Each named turn below is shown by a few rows before and after it. Which turns, in which order, take the first row of each later pair to the second? The first pair is answered.
turn geme:
[ -2   4  -1  -7   3  -8  -6   3   6  10  10   4  -8   3  -9  -9  16  -2
  -6  19 -11] -> [ -1  20   4  -1   3   6   2   4   1   9   6  -4  -2   9 -11 -10  16  -5
  -9  11  -1]
[  7   4  13  -4   7   3 -12 -13 -27   0  -8  -8   4   1   9   6   4  -5
   3   9   1] -> [  8   6   4   4   3   9  -9  -9 -30  -1 -11 -12   3 -11   9   8  -6   1
  -6   6  -5]
[ 11   1  11 -10 -21   7 -15   3 -23  -5   5 -32   6   5  11  25   7  -4
  10  11  -6] -> [ 10   2   4  -5 -24   9 -14   7 -24  -7   4 -31   2  -3  10  24   2  -2
   2   6 -13]
[  4  10 -14   5  -3  14  -3  15   4   6  -2   3  -9 -22  -2  -3  -4  -3
 -25   2  -7] -> [  0  -9 -10 -17   2  -3 -16   4  17  18   7  11 -12  -4   3  -1   8  -9
  -6  20  -5]
turn Kor:
[  4   1  11   0   0  -1  -6  -4 -13  -4  -4  -5   8  10  -2  -2   8   5
   4  -7   1] -> [ 7 13  5  3  1  7  0  1 -8 -3 -4 -1  4  3 -8 -7  9  6 -7 -5  0]
[-11 -19  13 -12   4 -15  -6 -11   1  -9 -11 -13   1  -5   2  11  -9   8
  14 -15   0] -> [  9   4  -1 -12  11   5 -15  -5  15   3  -2  -9  -9 -13 -12 -12  24   6
  -4   8 -14]
[ -2  -4  15  -5  21  -8  26  -2  -6  12   2  12   1  -9  -6  11   0   2
  15 -19  24] -> [ 12   7  14 -10  28   3  20   0   1  18  10  16  -4  -9 -14  -1  21   1
   9  -5  20]
turn Domo:
[  2 -21  -5   9  -2   7   2  -2   9  -9  12 -10   7   7   7   4 -32 -11
   2  -7   3] -> [ 16   2  -9  10   3  27  -1   2  12  -8  17 -10   6   7  -1  -9 -14 -13
 -11   1   1]
[ 12 -19  -6 -11   6  -7 -12  -2  22   8   0  -3  -5   3  -2  -6  19 -12
  -5  10  -7] -> [ -5 -28   2   0  -7 -14  -2  -2   3  -5 -12  -9   8   1   9  12 -14  -8
  -1 -17   5]
[-13   7 -11  -5  -9  -1  13   6  -1  -3   6  13  -9  13  -4   4 -16 -14
   1 -18   9] -> [ -5  18 -13  -6  -5  11   9   5   7   1  13  16 -11  14 -10  -3   1 -18
  -5  -6   7]
Then:
Each pair is 2 to 3 turns apart.
[  8  13   8  12   9  20 -12 -12 -21  -8 -16 -27  -4 -16   2   7  -7  27
  -3  -2  -8] -> [  7 -12   6 -18  19  -3 -22 -23  -2   9   1 -13 -12   6   3   2  15  16
  21  25  -8] : geme Kor geme
[  9  -3 -12  -4   3 -14  -8  -9   3  -1  16  10  -6 -29 -14   3   9   0
  -2  20 -11] -> [  1  11  -9  16  -6  -2  10   2  -9 -13   7   5   3 -31 -12   5 -13   0
 -12  -3  -1] : Kor Domo
[ 15  28  -2  17   3  12  -9   3  -5  10  -1  -2 -11 -31   8   5   4   1
   9   1 -21] -> [ 14  22  18   0  15   9 -13 -10  -1  15   8  -2  -1  -3   9   5  25 -12
  21   7  -4] : geme geme
[-14  21  -8  14  -5   4  21  10   2 -10   4   2  10  -4  -2  -4 -13 -10
 -18 -20  11] -> [-17 -10  -4 -16   6 -19   8  -2  16   4  13  11   9  22   2  -3   3 -22
   6   2  14] : geme geme
[-11 -12 -16  -1  -4 -18   9   8  -1  -7  -6  12  -5  -9   5   4 -26   2
   7 -11  -4] -> [  4   0 -23  -9   7  -7   0   9  16   6   4  16 -14 -11  -8 -12   6  -2
  -2  14 -15] : Domo Domo
[  2 -18  18 -24  -1  -7 -42 -26 -13  14  -7 -22  12  17   8   5  29  10
  23  20  -3] -> [ -5  -1  11  16 -23   2 -25  -9 -33  -9 -24 -30  18 -13  13  12 -18  28
   5 -16 -10] : Domo geme
[  3  16   8   1  -7  18  17   6 -14 -12  -1  -8  -1  19   3  -4  -2 -16
   0 -12  13] -> [ 14  22  -5  -2  -4  25  11  10  -8  -3   2  -4 -10  10  -6 -13  11 -13
  -8   2   2] : Domo geme
[ 21  14  -1  -6  17  23   8  24   8   3   8   2  11   0  -4 -24  24  -9
  13  13   1] -> [ -3 -25   1  -6   1  -9  12  17  -3  -6  -2   3  17  -4  18   1 -20  -2
  37 -16   4] : geme Kor geme
[-15 -13   0 -17   0   6  -7 -17  10   6  21   2  -6   7   8 -18  36 -16
   5  24   9] -> [ -8  18   6   4  -1  31   7  -8   1  -5  15  -9   0  -3  -3 -23  34 -12
 -19  11  10] : Domo geme Domo
